Each named move below is a turn or a mirror, shown by a few rows before and after it. Which moves, in which order, take the first row of each later pair to the second? The first pair is answered.
k551 (before |-> after):
[-0.20 -0.46 -5.08  0.79  0.22 -5.20  0.22  0.56  0.68 -1.19] |-> [-0.28 -0.74 -5.14  1.17  0.57 -5.01  0.30 -0.08  1.02 -1.45]
[ 0.07  1.96  1.19 -1.04  0.35  0.96  0.38  0.91  2.04  3.45] |-> [-0.25  1.26  0.95 -0.63  1.51  1.68  0.34 -0.50  2.93  3.03]
[ 1.52  0.73 -0.14 -0.13 -1.88 -0.48  1.30 -0.65 -1.46  0.59] |-> [ 1.24 -0.14 -0.58  0.22 -0.90  0.42  1.72 -2.36 -0.70  0.24]
k387 (before |-> after):
[-0.10  2.50 -0.43 -0.39  0.15 -1.96  0.45 -0.09 -0.62  1.76] |-> [ 0.23  1.92  0.14 -1.11  0.63 -1.91 -1.65  0.11  0.58  1.62]
[-0.53 -0.92 -2.41 -1.16 -0.23  0.52 -0.34 -0.70  2.18  2.00] |-> [-0.78 -0.17 -2.84 -0.28 -0.56  0.51  1.54 -0.63  1.45  2.17]
[-1.63 -0.76  3.51 -0.25  2.59  0.94 -0.12 -0.94  1.22  0.13] |-> [-2.03  0.48  2.77  0.80  1.81  1.03  2.61 -0.90 -0.45  0.41]
[ 0.27  0.56 -2.31 -1.16 -0.54 -2.29  0.69  2.86  0.28  0.37] |-> [ 0.63  0.07 -2.03 -1.52 -0.19 -2.26 -0.42  3.00  0.80  0.29]
k593 (before |-> after):
[-1.07  0.35 -3.73 -1.16  0.29 -0.62  0.20 -1.08  0.91  1.14] |-> [-1.46  0.90 -1.93 -0.29  2.23 -0.07  0.75 -1.32  1.31  1.73]
[ 0.44  0.13  1.03  0.54 -0.04 -0.25 -0.17 -0.58 -1.39 -1.23] |-> [ 0.58 -0.12  0.83  0.43 -0.12 -0.48  0.11 -0.37 -1.23 -1.15]
[-0.68  0.92 -1.70  0.30 -0.92 -0.62  2.57  0.02 -2.66  0.49] |-> [-1.07  1.10 -0.33  0.78  0.33 -0.24  3.07  0.06 -2.24  1.02]
k557 (before |-> after):
[-0.77  0.00 -0.93 -0.80 -1.24  0.66  1.10 -0.85  0.07  0.83] |-> [-0.76 -0.45 -1.02 -0.56 -1.20  0.87  0.72 -1.53  0.04 -0.04]
[ 1.70 -1.29 -5.51 -2.43 -5.19  0.22 -1.18 -0.19 -1.24 -0.30] |-> [ 2.20 -1.45 -1.01 -3.63 -4.54  4.11 -3.29 -1.54  0.31  0.89]
[-1.36  0.76  1.52 -0.09 -0.09 -0.63 -0.84  1.04  2.81  1.17] |-> [-1.41 -0.11 -0.80  0.79 -0.31 -2.73 -0.28  1.00  1.93 -0.82]
[-0.87  1.40 -2.93  0.49  1.87 -1.07  0.97  1.16  1.03  2.45] |-> [-0.62 -2.03 -2.26  1.09  1.94 -0.24 -1.55 -2.00  0.53 -1.90]
Pairs:
Each pair is 2 to 3 moves apart.
[ 2.06  0.53  1.97 -1.23 -0.20 -0.97 -1.35  1.70  0.68 -0.55] |-> [ 1.04 -0.08 -1.16  1.10  1.06 -0.77  2.57 -1.41  0.12 -1.55] : k557 k551 k387
[ 0.42 -0.17  1.54 -1.18 -0.86  0.39 -1.71 -0.75 -1.61 -0.71] |-> [ 0.28 -0.43  0.34 -0.94  1.33  1.17 -1.17 -2.15  0.92  0.43] : k557 k387 k551
[ 1.08 -1.30 -1.38 -1.72 -1.10  2.03 -3.04 -0.93  1.11 -1.51] |-> [ 0.67  2.22 -1.96 -1.42 -1.53  2.09  0.69  1.50  0.62  2.69] : k557 k387
[ 0.92  0.74 -0.03 -2.16 -1.51  2.64  0.73 -0.78 -0.59  2.72] |-> [ 1.22 -0.16  0.09 -2.29 -3.07  1.30 -0.64 -0.23 -2.18  0.15] : k557 k557 k551
[-0.92 -0.06  0.56 -2.33  2.10 -0.24  0.14  0.08  2.06  1.21] |-> [-0.19 -1.28 -1.44 -3.08 -0.13 -1.29 -1.05  0.35  0.73 -1.14] : k551 k593 k557
[-0.07  2.45  1.45 -0.56 -3.12 -0.72  1.07  5.65 -3.09  1.77] |-> [ 0.08 -3.59  0.82 -0.04  3.34  2.83 -3.14 -2.95  3.41 -1.11] : k387 k551
[-0.29 -0.32 -3.52 -1.35  0.03  0.28 -0.63 -0.30  3.70  2.61] |-> [-0.37 -1.75 -3.99  0.15  0.45 -2.51 -0.61 -0.96  2.10 -1.23] : k551 k593 k557
[-0.30 -1.01 -0.76  0.76  0.81  2.37  2.12 -3.28 -0.25 -0.54] |-> [ 0.39 -0.70  0.73 -0.91  1.67  2.53 -0.88 -1.71  2.63  1.21] : k557 k387
[-0.28 -1.75 -4.79  1.25  0.35 -2.73  1.36 -0.60  0.65 -2.77] |-> [-0.08  2.67  0.28 -1.41 -0.42 -0.26  1.12  4.08  1.93  4.01] : k551 k557 k557
[ 0.90 -0.28 -0.30 -0.75 -1.79 -0.98 -1.09  0.36  1.25 -0.78] |-> [ 0.57  1.12  0.87 -0.42 -1.90  0.52  0.75  0.55  0.41  0.90] : k387 k557 k557
[ 0.24  0.27  0.75  0.08 -1.61  1.38  0.91 -0.59 -2.81 -0.29] |-> [ 0.05 -0.02  0.31  1.04  0.15  1.45  1.74 -1.83 -2.04 -0.28] : k593 k557 k551
[ 2.50 -0.43  2.91  0.88  1.14  1.66 -0.97  0.27  2.43 -0.51] |-> [ 2.85 -1.60  0.45  0.38 -0.18  1.71 -1.66 -0.48  2.15 -1.73] : k551 k593 k551
[ 0.97  0.26 -0.39 -2.35 -2.42  0.34 -1.84  2.14  0.02  0.77] |-> [ 0.55 -2.11 -2.02 -1.05 -0.30  0.92 -1.79 -1.80  0.90 -1.50] : k557 k551
[ 0.52 -3.26 -0.46 -2.09 -0.24  0.47 -2.51 -2.00  2.45 -1.10] |-> [-0.76  0.22 -1.01 -0.75  2.03 -0.68  1.37  0.43  3.59  3.31] : k593 k557 k551
[-0.88  1.86 -0.06  0.44 -1.07  0.49  2.61  0.27  0.51  0.77] |-> [-0.85  1.04  1.78  1.11  0.30  1.21  1.88 -1.10  0.82 -0.22] : k557 k593 k557
[-0.74 -0.11  1.45  0.96  3.66  0.10 -0.58 -2.39  2.15  1.15] |-> [ 0.42 -0.64 -3.08 -1.80 -2.50 -1.51 -2.29  0.17 -0.39 -0.46] : k593 k551
[-0.35 -0.37  2.07 -0.41 -0.26 -0.25 -1.31  0.73 -1.03 -1.74] |-> [-0.86 -1.28 -0.35  0.73  1.21 -0.50 -0.34 -1.10 -0.18 -2.35] : k557 k557 k551
[-1.28  1.65 -2.24  0.11 -1.68  1.04  1.79  1.50  1.10  1.43] |-> [-1.09  0.22 -1.85  0.58 -2.60 -1.15  0.65  1.84 -0.91 -2.06] : k593 k557 k551
[ 0.23  1.11  2.73 -0.23  1.70 -1.62 -0.99  2.79  0.83  0.55] |-> [-0.66  0.84  0.94  1.97  2.81 -0.39  3.21 -0.46 -0.19  0.07] : k551 k387
[ 0.40  2.96  1.54  0.43  1.34 -2.79 -1.04  3.58 -1.66 -0.56] |-> [ 1.42  1.28  1.11 -1.49 -1.33 -1.43 -3.49  2.80 -2.22 -2.04] : k557 k557 k593
[-0.07 -0.73 -1.85 -0.33 -0.22  0.13  1.03 -1.67 -2.74 -1.65] |-> [-0.51  1.53  0.99  0.04  0.55 -0.62  1.51  1.00 -3.24  0.35] : k593 k551
[ 0.15  0.01 -0.15 -0.67 -2.94  0.07 -2.50  0.62 -0.45 -1.54] |-> [-0.23 -0.63 -1.22  0.86 -1.64  1.35 -0.18 -2.68 -0.63 -2.19] : k387 k551
[ 0.26  1.67  1.47 -0.82  0.63  0.79 -0.88  1.53  2.67  1.82] |-> [ 0.47  0.48 -2.31 -1.07 -0.38  0.57 -0.49  0.18  2.91  1.19] : k593 k551 k557
[ 1.33  0.83  1.82  0.87  1.69  0.10 -0.41 -0.84  2.20  1.67] |-> [ 1.99  0.62 -0.62 -0.78 -2.61 -1.35 -1.69  1.05  0.60  0.96] : k551 k593
[ 0.58 -1.91 -3.47  0.30 -1.29 -1.73 -0.29 -0.41 -1.65 -2.30] |-> [ 0.10  0.19 -1.00  0.94 -1.96  1.34  3.30 -0.60 -3.31  0.40] : k557 k387 k557
[ 1.87 -1.11 -0.01  0.41 -0.02  1.51 -2.92  0.40  0.91 -1.08] |-> [ 1.18  0.14 -2.01  1.67  1.43  2.01  0.48 -0.51  1.68  1.24] : k557 k387 k551
[-0.57  0.66 -1.35  0.04  2.44  0.65  1.81 -1.35  2.46  1.86] |-> [-0.07  0.64 -2.29 -1.95 -0.13  1.65  0.59 -0.63  2.48  2.49] : k593 k557 k557
[-0.57  0.72  2.51  1.95  1.14 -1.32  3.05 -0.84  1.26  1.79] |-> [ 0.57 -1.01  0.98  0.34 -3.52  1.54  1.99 -2.18 -1.15 -0.27] : k593 k557 k387
[ 0.41 -1.84 -0.22  0.15 -1.31  1.72 -0.30 -1.90 -0.65 -1.40] |-> [-0.35  0.82  0.23  1.11  0.65  1.14  2.43 -0.16  0.19  2.15] : k593 k557 k551
[ 0.28 -2.41  0.69  0.79  1.53  1.18 -1.39 -3.47  1.35 -1.27] |-> [-0.27 -0.46 -4.54  0.91 -0.60 -2.38  1.10 -0.43  0.20 -0.13] : k593 k557 k557
[ 1.40 -0.13  3.23 -0.90 -0.70  2.72 -2.57 -1.34  1.44  1.03] |-> [ 0.64 -1.85 -1.76  1.63 -0.30 -2.15 -0.59 -2.12 -0.76 -3.53] : k557 k593 k557
[-0.24  0.20  1.60 -0.30 -0.59  3.13 -0.45  0.37 -0.43  3.16] |-> [ 0.20 -0.80  0.74 -0.22 -2.78  0.76 -1.67  1.10 -2.88 -0.26] : k557 k557 k551
[ 0.70 -0.11 -0.10 -2.09 -0.95  2.87 -1.45  0.36  0.33  0.79] |-> [-0.83  1.69 -0.85  0.35  1.97 -0.17  1.87  1.42  0.24  1.79] : k593 k557 k593
[ 0.82 -2.42 -0.42  0.01  0.00  0.05 -3.46 -2.48  0.60 -3.10] |-> [ 0.23  0.97  1.27 -0.63  1.41  2.22 -1.74 -0.88  2.86  3.28] : k557 k551
[ 0.93 -0.67 -0.88 -0.15  0.32 -0.97  0.11  0.76  0.77  0.16] |-> [ 0.56 -0.75 -0.12  0.77  0.24  0.21  1.40 -0.54 -0.39 -0.62] : k387 k557 k387
[ 0.05 -2.26 -1.74  0.45  1.45 -1.63 -2.68 -1.13  2.09 -2.07] |-> [ 0.49  0.69  0.77 -1.27 -0.65 -2.06 -2.92  3.61  1.27  1.16] : k551 k557 k557
[ 1.08 -0.29 -0.19 -0.14 -1.37 -1.09 -1.41  1.72 -1.35 -1.67] |-> [ 1.18 -0.14  1.99 -0.22 -1.28  1.00 -1.57  0.98 -1.17 -1.10] : k387 k557
[ 1.41 -1.48 -0.78 -1.98 -1.64  0.85 -3.40 -1.18  1.09 -0.65] |-> [ 0.59  2.07 -1.75 -1.62 -2.14  0.48  0.80  1.08 -0.21  3.14] : k557 k387
[ 0.29  0.46  3.48  0.22  0.22 -0.06  1.23 -0.97 -1.20 -1.01] |-> [-0.42  0.01  0.90  0.62  2.24 -0.48  2.07 -1.98  0.66 -0.38] : k387 k557 k551
[-0.51 -1.16 -0.60  1.36 -0.49  0.63 -0.08 -2.70 -1.03 -2.36] |-> [ 0.08 -0.29  0.55 -0.40 -2.17 -0.92 -2.57  1.04 -1.02 -1.80] : k551 k387
[ 0.97 -0.14 -1.93 -1.37 -4.27  1.58  0.14 -1.15 -2.85 -1.01] |-> [ 0.61  0.32  2.15 -0.88 -0.48  4.53  0.25 -2.80 -0.31  1.33] : k557 k551 k593
[-0.41  0.24  5.74  0.36  1.04 -0.38 -0.88 -1.81 -1.76  1.30] |-> [-0.38 -1.38 -3.63  0.44 -1.27 -2.66  0.62 -3.30 -2.19 -0.79] : k557 k551 k593
[ 0.14  0.97 -1.37  0.09  0.11 -1.09  0.04  1.08  0.27  0.80] |-> [-0.02  0.63  1.14  0.19 -0.07 -1.27 -1.06  1.48 -0.44 -0.51] : k557 k593 k551
[-0.40  1.70 -0.63  0.59 -0.49 -1.64  1.45  3.00 -0.79  1.78] |-> [-0.23 -0.68  1.32  0.83  2.30 -2.12 -1.63  1.43  1.41 -0.22] : k387 k557 k593
[-0.09  0.34  2.87  1.04  1.38 -1.05 -0.82  1.03  0.56 -0.10] |-> [-0.16  0.04  2.91  1.42  0.96 -0.15  0.51  0.18 -0.63 -0.80] : k387 k557 k557
[ 0.40  0.45  1.24 -0.94  0.53 -0.64 -3.43  2.03  1.63  0.95] |-> [-0.40 -1.12 -0.25  1.73 -0.48 -0.31 -0.02 -1.49 -2.56 -2.97] : k387 k557
